In the data rows, 128 means zero.
Some points, one per row:
[134 141 129 127 125 130 134 128 132 125 134 131 125 147 123 125 118  92 143]
[113 105 101 170 127  84 177 128 218 173 139 165  24  74 137 178 142 255 211]
[110 143  75  74 199 143  91 206 168 165 136 158 166 132 196 155 156 108  42]
[108 123 100 110 125 165 121 150 101 131  85  80 109 178  44 135 105  90 202]
[137  79 109 129 157 152  95 189 165 122  90  97 142  58 100 121 151 209  82]
[ 88 255 150  98 119 157  48  27 100 112  84  84 224 117 190  66 142   0   0]
[ 99 208 103 162 106 104 128 147 161 173 113 101 111  64 169 104 180 153 129]
[ 93 172 103 188 117  85 160 103 145 183 153 131  74  65 152 139 176 185 173]
[ 96 168 103 227  95 106 130 105 138 230 164  83  48  71 174 147 181 173 175]
[139 114 140 158 109  90 150 115 148 149 181 156  89 103 148 149 132 191 154]
[126 135 136 128 134 120 134 115 141 141 129 123 133 117 139 118 125 138 109]
[119 224 159 114  74  90 113  50  84 139 141 155 218 161 116 125 120   0  23]
[106 145 130 156 119 140 135 118 140 147 129 137 132 124 133 121 147 225 127]
[134  93  99 132 155  66 122  83 168 181 169 171  47 127 145 136 110 184 158]
[116 154 163 151 154  99 134 158 155 103 107 116 132 108 117 125 167 192 113]
[147  78 116  58 173 170  80 215 165  65  96  98 189 114  72 113 142 133  85]
[135 211 157 155  29 166 116  79  38 120 138 159 194 221 174 129  97   0  96]
[115 146 111 160 145  85 130 113 156 126 128 127 102  78 159 122 167 181 101]
[139 159 186 154  73  71 143  78  94 147 199 187 120 149 235 132 114  84 100]
[114 198 146 122  77 160 121  79  36 144 121 138 147 189 116 135 100   0 165]
[168 142 158  66 128 157 112 118  90  93 125 148 164 162 135 130 115  53 110]
[152 128 155  57 157 161 109 160 139  68  92  88 216 137 127 114 112  75  68]
[117  30 101 123 214  68 155 157 239 129 142  88  71  98  76 118 143 255 165]
[122  90 116 110 147 202  95 192  93  98  75  90 124 171  21 135 105  84 192]
[108 213 124  70 126 170  93 115 122  82  39  76 250 192 107  80 103   0  36]
[136 227 166 103  66 144  79  66  54  81 102 146 233 202 166 101 117   0  15]
[142 162 128 176 120  40 138  80 159 145 175 157 127 122 252  97 112 144  41]
[137 186 162 139  95 104 148  58  99 148 162 162 120 170 163 134 119  54 156]
[157  39 133  83 146 161 118 154  80  59 134 144 146 158  87 134  92 128 120]
[126 143 136 120 129 140 110 112 118 111 115 123 157 166 117 121 115  63 105]
[137  72 112 154 132 113 153 151 138 147 163 149  73  83 122 146 141 223 188]
[125 105  65 117 161 181 117 168 124 126  61  92 112 123  38 138 156 158 182]
[122 120  97  72 179 182  99 149 156  81  36  57 150 112  47 104 144 132 134]
[126 195 126 106  96 150 112  99  57 128 107 112 164 233 138 101 115   0 146]
[137  90  96  96 148 152 106 166 140 104 109 107 146 133  69 122 129 145 149]
12 more points follow, each with its number after it:
[ 94  41 106 111 221 116 110 181 212 114 137 112 100  53 119 142 144 255 122] 0
[117 128 128 117 171 114 130 130 151  94 123 116 139 133 120 136 139 108 108] 1
[145  74 119  55 178 177  86 184 145  58  85  95 187 135  90 115 121 111  78] 2
[150  17 105 135 154 137 167 209 142 147 156 124  55  98  70 174 134 255 247] 3
[131  80  92  62 195 158 102 189 175  92  87  98 173  95  88 105 133 181  88] 4
[112 144 146 130 108 135 115 114 106 143 123 147 127 167 144 105 108  69 105] 5
[146 143 170 155 104  66 146  96 133 140 200 182 133 108 237 122 127 144  71] 6
[103 145 158 200  92  70 155  58 115 188 158 147  93 144 160 129 115 106 165] 7
[127 170 164 152  84  91 154  55 108 148 189 165 109 157 210 110 109  84 120] 8
[ 87 159 122 200 117  67 138  97 152 187 153 146  59  92 155 129 170 196 164] 9
[127 119 104 151 118 119 128 148 118 148 121 134 132  93 136 138 141 177 133] 10
[143 172 162 165  85  81 178  66  84 153 175 159  80 171 170 133  72  33 186] 11
Which two of these numbered points are nearest to each point below, ignoring the 2 directions in which the first points spread most? Their numbers follow each, nearest first.
[ 93 154 142 110 112 130 176  97  96 136 143 150 106 191 108 116 100  46 168] > 11 7
[134 136 130 222  84  95 146  61  85 181 171 162  68 166 118 170  79  62 213] > 11 7
[123  88  87 123 139 127 146 157 124 105 105 125 128 112 106 123 144 173 147] > 10 5
[159   0  99 171 159 123 171 202 143 161 160 148  28  81  77 179 142 255 248] > 3 11
[ 92 170 126 185 136  89 155 101 150 187 158 122  62  86 132 130 160 186 180] > 9 7
[ 87 168 118 185 124  94 144  83 121 159 157 144  79 103 158 127 153 157 152] > 9 5
[136 107  90 143 130 110 145 132 130 134 119 117 125  90 146  91 137 153 125] > 10 2
[134  29  95 208 142  61 124 148 117 186 209 189  31  73 122  99 126 255 184] > 5 8
[117 152 118 194 123  67 188  43 127 224 197 135  69 127 156 110 108 155 197] > 7 8
[121 164  76 231  77  76 155  51 177 187 198 117  10  61 163 116 180 212 176] > 9 10
[115 252 147  68 107 166 100  74  77  79  76 108 222 206 121  76 116   0  70] > 9 1
[175  68 113  44 191 145 111 233 148  43 144 126 246 190 148 135  73 151  99] > 6 2
[172  67 133  86 116 164  88 184 105  64 116 160 167 162 128 134 101  89  83] > 6 2
[138  71  91 130 163 163 108 196 135 105 123 139  96  94 105 140 145 199 139] > 10 2
[132 127 122 125 134 120 128 156 136 123 129 122 143 115 119 119 146 155 132] > 10 1
[127  79 106 110 137 132 142 173 127 125 131 146 132 101 115 126 165 216 119] > 10 2
[126 127 110 187 109  88 144 114 131 170 163 140  90 100 140 152 141 182 157] > 10 9
[130 210 152 154  83 113 107  53 138 100 156 159 145 113 232  97 125  36  33] > 2 4
[130 121  86  89 169 151  93 169 152  84  84  90 197  86 111 108 160 171  53] > 4 0
[ 48 240 146 154  56 190 104 138  23 114 102 151 174 255 180  82  52   0 120] > 5 7
[178 106 156  87 127 148 120 167  43  45 123 155 161 166 144 150 128  89  75] > 6 2
[125 149  97 127 143 124 129 158 128 149 132  98 120 122 123 147 122 141 121] > 10 9
[161   0 120 116 176 157 151 244 171 139 157 116  73  85  63 158 102 255 246] > 3 8
[156   0  91 157 161 116 158 183 156 180 176 145  14  59  77 181 150 255 240] > 3 8
[ 96 122 142  94 161 143  79 135 140  66 116 103 164 156  94 124 118 112 105] > 1 2
[ 68 193 110 252  99  65 145  75 121 212 143 148  57  78 175 161 147 207 229] > 9 7
[129 184 177 242  92  99 194  25  99 224 156 190  68 147 202 178 112 112 176] > 7 11
[153 128 125 138 120  64 157 131 173  78 187 162 115  69 203 141 124 176  65] > 6 2
[137  81 144 159 138 133 149 150 140 131 146 184  28  55 103 133 119 198 159] > 5 8
